(in the rows, 128 means zero)
Each path below is one point turned by a fixed rotation once a step. After each direction that follows a path, write how fast that rotation turns it, in deg/step (0 if it stays still).
Each turn is a multiple of 5 degrees from 10 to 175, or 0.
Each row of a path follows its step; steps can be skipped.
path 1
step 0: [122 122 135 127 113 125 128 126 125 125 121 126 129 131 131 135 141 123
 133 126 126 103 120 127 128 115 127 130 131 124 131 139 136 138 121 140
 119 123 132 119 128 128 117 131 124 152 128 130 129 119 139 128 132 130
 133 125 126]
step 2: [126 128 123 124 125 124 114 140 130 115 140 120 123 142 142 129 128 128
 124 124 134 115 120 131 133 127 132 123 122 121 132 138 146 120 130 133
 129 125 120 124 130 130 114 139 130 121 123 131 141 134 132 135 117 125
 121 126 138]
step 4: [120 138 131 134 125 122 125 117 136 119 143 125 121 129 123 132 130 129
 130 126 114 115 128 113 124 119 132 111 120 132 131 131 129 120 125 120
 126 122 114 124 117 124 125 117 131 116 143 118 125 126 127 130 126 124
 135 132 140]
step 5: [132 124 133 118 117 129 123 127 137 119 127 129 131 123 128 130 138 124
 130 130 119 131 127 129 122 123 136 121 120 128 116 126 121 117 135 128
 123 145 123 132 139 128 127 136 128 124 119 123 127 151 125 128 149 113
 120 123 136]
step 6: [127 131 123 122 115 135 125 132 140 116 126 121 128 124 129 148 131 122
 129 137 121 127 123 128 129 124 128 132 132 122 129 138 127 128 111 113
 127 122 134 124 130 127 121 109 125 128 121 125 109 128 128 144 133 139
 132 127 133]
step 8: [128 127 119 113 124 140 118 127 137 132 148 138 140 126 139 131 127 138
 127 132 131 125 135 134 135 120 113 132 130 118 123 143 123 123 132 117
 123 127 132 127 123 140 125 125 121 130 129 120 126 142 132 125 113 122
 123 127 129]
step 9: [124 119 129 128 125 135 129 130 132 128 123 133 127 122 122 127 130 123
 129 131 132 120 141 133 143 127 133 113 133 130 126 125 109 139 121 133
 119 141 145 116 139 122 131 121 137 136 130 131 129 131 120 136 112 122
 133 138 129]
step 10: [116 129 133 126 135 126 133 124 123 132 139 141 134 121 126 122 136 128
 134 122 134 123 130 118 136 132 117 123 126 137 132 135 131 132 131 112
 115 125 131 138 142 123 126 132 121 119 144 122 114 124 144 143 123 125
 125 125 131]
step 12: [118 139 122 117 131 112 118 127 131 124 136 131 122 119 134 126 111 132
 126 120 130 133 131 129 125 137 132 128 139 115 122 127 127 140 117 118
 124 126 141 141 138 121 130 130 129 130 120 127 128 116 129 142 128 132
 143 122 130]
Speeds:
[127 130 128 132 127 129 126 126 131 127 127 127 127 125 127 128 128 127
 131 126 128 132 128 128 130 128 128 129 133 129 129 125 128 129 124 127
 126 127 131 125 126 128 123 128 126 126 128 128 128 125 120 125 126 127
 126 129 129]
135
